In the data rows, 128 means zero.
Some points, one per row:
[175  91 116  70 166 112 191 153 160   9 147 159  97 184  96 126  85 140 164 198  42  99 124 138]
[150 117 157  73 159 131 239  90 168  81 129 188  98 211  59  56 104 127 130 179  58 110 160  90]
[160  85 158  63 160 106 232  99 143  68 152 156 145 184  53  87  98 105 144 180  48 107 200 107]
[146 151 198 112 127 124 244 105 168  88 155 200  92 196  43  90 109 128 135 162  42  98 143  94]
[ 71 136 127 210  86 166  48 102  74 255  97  84 153  78 227 127 168 115 145  60 222 155 105 145]
[165  88 122  42 177 115 230 115 132  59 111 146 102 177  96  71  71 130 159 181  44 110 176 101]
[226 121  22 138 196 113  50 147 184 108 162  97 129 158 189 181 135  50 168 193 145 171 121 175]
[ 89 120 117 196  71 177  24 107  82 255 105  92 151  88 184 157 169 113 129  57 229 164  97 162]
[162  95 147  89 184 107 248  97 135  76 122 180 133 169  43  85 101 104 138 184  53 127 188  90]
[106 155  66 142  92 107  45 183  99 156 104  33 173  51 201 169 147 190 110 128 231  80 156 196]
[ 67 139 128 199  87 168  59 106  70 255  95  80 145  57 217 152 189 123 133  65 230 146  89 133]
[137 121  82  85 197  56 123 135 101   6  88  91 120  97 164 147 112 190 107 182 111  90 124 229]
[ 69 139 109 208  69 166  50 110  86 255  95  91 129  70 202 146 185 112 138  64 242 154  91 134]
[157 135 214  97 173 112 211  92 192  76 126 170  93 182  32  68 127 119 144 162  47 112 134  86]
[180 123 136  64 143 120 217 146 168  45 150 144  94 191  67  87  60 125 132 186  44  91 144 161]
[151  96 163  62 181 146 233  93 133  74 123 172 116 190  68  58  80 107 146 165  30 127 156  98]
[164 145 105  87 188 131 189 120 169  47 182 176  56 197 110 103  67 126 192 166  42 149  91  91]
[169  90 128  64 171 120 233 113 125  52 123 153 147 178  92  86  68 112 159 171  33 103 195 122]
[ 85 115  98 166  91 103   4 208 153 129 126 111 129  45 123 215 170 176  50  83 218 134 117 108]
[ 70 153 130 203  87 165  43 121  72 239  92  78 145  50 221 169 183 122 125  64 230 166 107 146]
[ 90 159  78 142 134  67  55 165  90 106  65  81 102  51 242 179 176 201  94 138 167  90  91 187]
[193 160 235 106 131 108 198 122 215  74 176 147  85 157  37 135 107 138 138 154  58  93 150 118]
[116 183  98  69 181  57 169 135  97   0 124  87 108 125 190 118 106 184 108 180  77 114 165 130]
[ 83 135 143 206  73 169  62  98  70 255  76  52 148  80 200 134 195 116 131  71 229 143 105 175]
[ 88 134 113 191  72 186  36 100  82 255 112  86 152  90 199 143 162 106 150  50 231 173 100 141]
[166 126 151  71 168 125 251  81 135  71 121 139 145 207  85  60  89  85 143 172  39 122 162 131]
Then 12 other points, each followed by its number:
[ 83 151 135 192  75 174  56  95  72 255 102  71 160  82 227 134 176 111 134  65 234 144 111 153] 0
[112 128 108 208  84 153   0 174 122 201 147 103 120  68 148 191 179 120  69 106 247 154  80 114] 1
[141 116 156  71 164 138 249  81 126  74 137 169 125 188  82  51  97 103 149 168  25 137 165 103] 2
[145 122 121  87 165 132 223 102 141  54 153 175 112 221  61  55  73 111 128 188  41 130 132 103] 3
[105 151 109 136  81 114   0 206 140 149 150 105 139  29 183 183 175 161 128  80 229 112  84 108] 4
[117  98 112 139 103  66  44 245 154  84 181  97 170  77 137 240 170 132 101 113 179  86 131  95] 5
[116 159 100 145 152 132  28 151  88 184  90  45 145  26 241 199 162 143 157 111 230 148 100 141] 6
[107 132 107 190  66 148   0 184 147 195 147 106 143  70 163 229 169 122 100  66 212 166 105 150] 7
[ 56 118 102 184  98 170  56 113  77 255  80  94 112  75 209 158 189 136 136  58 231 163  72 119] 8
[153 104 104  76 142 105 202 127  99  34  99 126 172 178 115 111  57 105 153 188  43 113 217 188] 9
[148  63 103  40 196 105 198 141 113  41 139 134 138 168 125  99  65 158 147 164  37  77 166 125] 10
[185 121 145  90 151 129 226 112 183  60 123 140 117 225  49  94  63 107 136 169  34 115 140 129] 11
Which of these numbered points is nearest to each point below, ignoring the 2 directions in which the first points spread most? Its number follows each.
[ 76 139 127 148  65 148  25 188  94 219 117  81 160  31 179 169 184 160 115  59 241 129 106 116] > 4
[ 94 111 102 214  86 180  32  96  81 255 104  99 140  99 192 156 184 103 112  78 235 174  88 144] > 3
[161  85 129  68 158 123 242  91 120  75 133 142 147 204  82  55  72 132 148 163  28 110 170 116] > 10
[139 108 145  74 178 129 245  79  97  79 124 180 121 202  91  62  97 104 157 173  27 127 164 104] > 2
[ 64 141  98 137 116 115   0 193  94 167 118  90 123  11 155 197 169 196  99  64 197 137 109 129] > 4
[117 121 115 168 112  90   2 199 169 106 168 114 137  47 106 239 180 160  64  88 193 144 120 140] > 7
[ 95 149 110 174 116 110  23 214 152 115 125 134 106  52 123 231 172 163  50 107 224 146  84  75] > 1
[178 142 145  67 145 138 222 112 197  62 141 156 105 200  59  88  72 108 139 170  23 128 132 115] > 11
[144 166  77 153 118  58  69 173  97 115 107  70  93 106 255 148 155 147 143 122 215  99 140 223] > 0
[ 88 137 138 192  94 164  36 111  87 255  87  73 162  57 211 155 201 117 132  76 232 147 103 166] > 0
[149 145 170 115  98  98 235 112 203  91 129 164 132 207  62  67  61 110 128 152  31  98 160 138] > 11
[136 118 162  90 185 134 212 104 179  52 128 203  86 159  35  93 120 127 135 177  44 126 115  57] > 8
[ 66 132 139 192  66 169  48 128  62 255  96  66 156  70 196 156 186 128 110  76 245 114 117 148] > 0
[176 136 195  86 152 111 206 100 181  81 123 166 104 186  12  82  97 104 124 197  91 114 136  53] > 1
[158  99 151  82 150  28 171 164 133  21 147  84 139 118  86 155 108 125 128 175 101  51 205 157] > 0
[ 84 193 129 134 111  87  50 151  76 131  84  65 116  33 248 190 167 176 112  87 197 110  85 170] > 0
[120 154 135 147  61 107   0 221 151 154 133 100 124  41 128 192 155 164  97  57 205  87 103 167] > 4
[121 129 101 215  59 159   0 145 121 233 124 106 145  90 162 204 175 120 102  71 225 168  82 145] > 7
[ 99 150 115 135  84 125   0 197 152 176 160 122 124  38 166 222 151 164 115  49 212 152 101 119] > 4
[124 114 193 117 144  49  93 201 194  56 175 153 124  80  99 197 173 158  59 106 138  59 101  78] > 5
[133 121 158 115 188 150 207  87 151  65 134 187 120 200  51  44  95  99 117 171  32 118 149  64] > 3
[139  99 148 103 175 149 230 103 173  47 127 187 102 180  48  75 119 128 137 192  35 124 130  84] > 8
[ 78 130 114 204  78 179  36 101  68 255 110  76 163  83 206 140 178 119 125  68 243 153 116 137] > 0
[222 136 120  75 132 153 199 112 158  44 174 152 112 204  82  98  57 118 149 176  37 145 154 160] > 11
[103 168 103 136 102  93  65 146 100 158  88  33 143  40 245 179 138 180 152  37 179 120 136 214] > 0
